The same turns and mirrors carry the whole set onto itself, and each row onto the other rows of its family. Which rows share a family with each named row? Give them in list order.
These 15 rows form 3 families of 5 rows each.
Q460: -2.68 +0.56 +1.03 +1.84 +1.82 -1.52 -1.74 +0.82 -0.17 -0.82 -2.59 -1.93
 +1.47 +0.39 -1.72 +1.69 +0.20 +0.37 +0.06 +1.13 -0.90 +0.74 +0.76 +1.92
 +0.30 -1.26 +0.45 +2.67 +1.25 -0.07 -0.08 -3.49 -0.76 +1.80 +1.26 +2.37
 -1.09 +1.85 +1.27 -0.73 +1.07 +0.73 +0.96 +0.69 -0.12
Q740: -1.58 +1.00 -0.92 +1.38 +1.38 -1.24 -0.54 -0.45 +0.04 -0.55 -2.96 -0.80
 +0.79 +1.62 -1.11 +2.15 -0.19 +0.77 +0.34 +0.03 -1.13 +0.76 +0.48 +1.45
 +0.32 -0.70 +1.03 +2.24 +1.67 -1.10 +0.78 -2.02 -1.37 +2.45 +1.10 +3.11
 -1.27 +2.12 +2.45 -0.41 -0.34 +1.33 +0.62 +1.10 -0.77
Q610: +0.57 +0.49 +0.43 -1.45 +1.74 +1.17 -0.65 +0.77 -0.21 +1.67 -2.15 -1.15
 +0.74 +0.32 -0.30 +2.57 -1.89 -0.60 +0.01 +2.05 +0.51 +0.65 -1.45 -0.50
 +1.60 -2.29 +0.85 +0.39 -0.01 +0.79 +2.47 -1.23 +0.26 +1.76 -0.11 +2.03
 -1.95 -1.09 +1.43 +0.53 -0.29 +1.30 +0.89 +0.37 +0.64
Q309: -0.93 -0.53 +3.25 +0.39 +2.59 -0.69 -0.34 +0.35 -0.06 -0.32 -0.31 -2.16
 +2.09 -0.78 +1.43 +1.62 +0.98 +0.90 -0.74 +1.49 +0.36 +0.42 -0.88 +0.17
 -0.83 -2.03 +1.03 +0.73 -0.33 +1.31 +0.09 -1.61 +0.18 +2.22 +1.61 +4.05
 -0.03 +0.30 +0.59 -0.75 +0.63 +1.22 +0.98 +0.25 +1.00
Q233: +0.66 -0.80 -0.69 -0.94 +0.76 +0.70 +0.09 -0.78 +0.44 +0.54 -1.80 +0.21
 +0.86 +1.15 -0.94 +1.88 -1.40 -0.13 +0.04 +0.65 +0.10 +0.69 -1.75 -0.23
 +1.32 -2.34 +1.22 +1.40 +0.32 +1.25 +2.60 -1.68 -0.75 +2.12 +0.10 +1.46
 -2.04 -1.69 +1.96 +0.33 -0.91 +0.23 +0.44 -0.15 -0.41
Q477: -1.82 -0.19 +2.08 +0.86 +2.93 +0.40 -0.90 +0.50 -0.67 +0.13 -0.87 -1.41
 +0.78 -0.62 +0.82 +2.37 -0.25 +0.95 -0.58 +0.48 +0.84 +0.21 -0.56 +0.34
 -0.24 -2.20 +0.88 -0.67 -0.12 -0.98 +0.13 +0.68 -0.56 +2.50 +1.07 +4.95
 -0.01 +1.68 +1.34 -0.87 +0.31 +0.91 +0.89 +0.96 +1.91
Q695: +0.08 -0.71 +1.28 -0.61 +1.17 +0.56 -0.74 +0.46 +0.40 +0.21 -0.99 -1.62
 +1.65 -0.08 -1.07 +1.15 -0.74 -0.67 +0.26 +1.62 +0.46 +0.77 -1.18 -0.40
 +1.47 -2.24 +0.75 +2.15 -0.35 +2.43 +2.09 -3.19 +0.41 +2.11 +0.41 +1.02
 -2.05 -1.60 +1.09 -0.14 +0.52 -0.51 +0.61 -0.27 -0.20
Q337: -1.89 -1.64 +0.82 +0.75 +2.48 -0.52 -0.95 +1.88 -2.14 -0.95 -2.19 -1.60
 +3.34 +1.66 -0.16 +2.12 +0.30 +0.21 -0.89 +2.07 +1.62 +1.21 +0.61 +0.53
 -0.21 -1.24 -0.21 +2.52 +0.40 +0.50 -0.01 -0.75 -0.35 +1.41 +2.70 +0.42
 -1.12 -0.38 +1.99 -0.71 +1.12 -0.40 -0.26 -2.40 +0.39
Q583: -0.55 -1.45 +0.20 -1.00 +0.38 +2.22 -0.07 +0.02 -0.04 +0.54 -0.60 -1.50
 +0.51 -0.62 -0.43 +1.70 +0.32 +0.01 +1.46 +0.24 +2.08 +0.86 +0.07 -1.18
 +2.06 -0.78 +1.33 +1.37 +0.89 -0.25 +1.65 -0.55 -1.04 +1.35 +0.22 +2.94
 -1.49 +2.86 +2.92 -1.32 +2.29 -0.74 -0.98 +0.59 +0.58
Q253: -0.42 -1.73 +0.12 -0.79 +1.09 +1.20 +0.79 -0.72 +0.04 -0.59 -0.51 -1.05
 +1.43 +1.18 -0.05 +1.30 +0.85 +0.69 +1.08 -0.76 +1.97 +1.06 +0.42 -0.77
 +0.77 -0.88 +1.89 +1.68 +2.09 +0.27 +1.67 -0.85 -2.27 +1.39 +1.34 +3.01
 -1.19 +2.30 +4.00 -1.96 +1.57 -0.47 -1.30 -0.01 -0.09
Q692: -0.98 -2.27 +1.89 -1.03 +0.96 +0.95 +0.11 +0.07 +0.04 -0.83 -0.52 -1.63
 +2.40 -0.40 -0.42 +1.33 +1.52 +0.34 +0.89 +0.69 +1.81 +0.94 +0.56 -0.46
 +0.83 -1.43 +1.05 +2.32 +1.23 +0.87 +1.16 -2.61 -1.70 +0.68 +1.29 +1.70
 -1.25 +2.07 +2.98 -1.62 +2.98 -1.10 -0.83 -0.69 -0.01
Q562: -1.69 +0.83 -0.58 +1.06 +0.89 -0.08 -1.69 +1.27 -0.64 -0.05 -3.67 -1.45
 +0.96 +1.29 -1.45 +2.88 -0.94 -0.15 -0.02 +1.24 +0.02 +0.75 +1.14 +1.46
 +1.65 -0.34 +0.44 +2.07 +0.90 -2.14 +0.47 -1.45 -0.91 +1.73 +1.04 +2.53
 -2.05 +2.45 +1.98 -0.81 +0.46 +1.42 +0.66 +0.85 +0.19
Q835: -1.25 -1.24 +0.25 -0.03 +3.12 +1.10 -0.16 +1.22 -2.57 -0.05 -2.54 -0.54
 +2.44 +1.20 +0.13 +3.67 -0.23 -0.14 -0.26 +1.94 +2.60 +1.19 +0.33 -0.02
 +0.45 -1.89 -0.25 +1.07 +0.37 -1.20 +1.12 +1.20 -1.21 +1.70 +1.46 +1.64
 -1.52 +0.17 +2.99 -0.23 +1.48 -0.42 -0.70 -2.38 +1.28
Q303: -1.25 -1.62 -1.02 +0.85 +2.52 -0.42 -0.30 +0.59 -2.16 -0.71 -2.62 +0.19
 +2.06 +2.75 -0.32 +2.99 -0.40 +0.56 -1.20 +1.25 +1.70 +1.08 -0.33 +0.54
 -0.46 -1.49 +0.40 +1.69 +1.26 +0.21 +0.18 +0.97 -1.41 +1.86 +1.90 +1.66
 -1.17 -0.72 +2.49 -0.39 +0.21 +0.02 -1.02 -2.38 +0.96
Q180: -0.35 -0.47 +1.65 +0.71 +2.84 -0.36 +0.31 -0.72 -0.04 -0.55 -0.18 -0.98
 +1.11 +0.67 +1.27 +2.12 +0.09 +1.04 -0.87 +0.14 +0.96 +0.51 -1.37 +0.11
 -0.51 -1.88 +1.93 +0.00 +0.55 +0.85 +0.37 +0.40 -0.75 +3.16 +1.39 +5.40
 -0.28 +0.14 +1.30 -1.25 -0.40 +1.27 +0.12 +0.29 +1.39

Which other rows belong to the same family as Q233? Q740, Q253, Q303, Q180
Which other rows belong to the same family as Q695? Q460, Q309, Q337, Q692

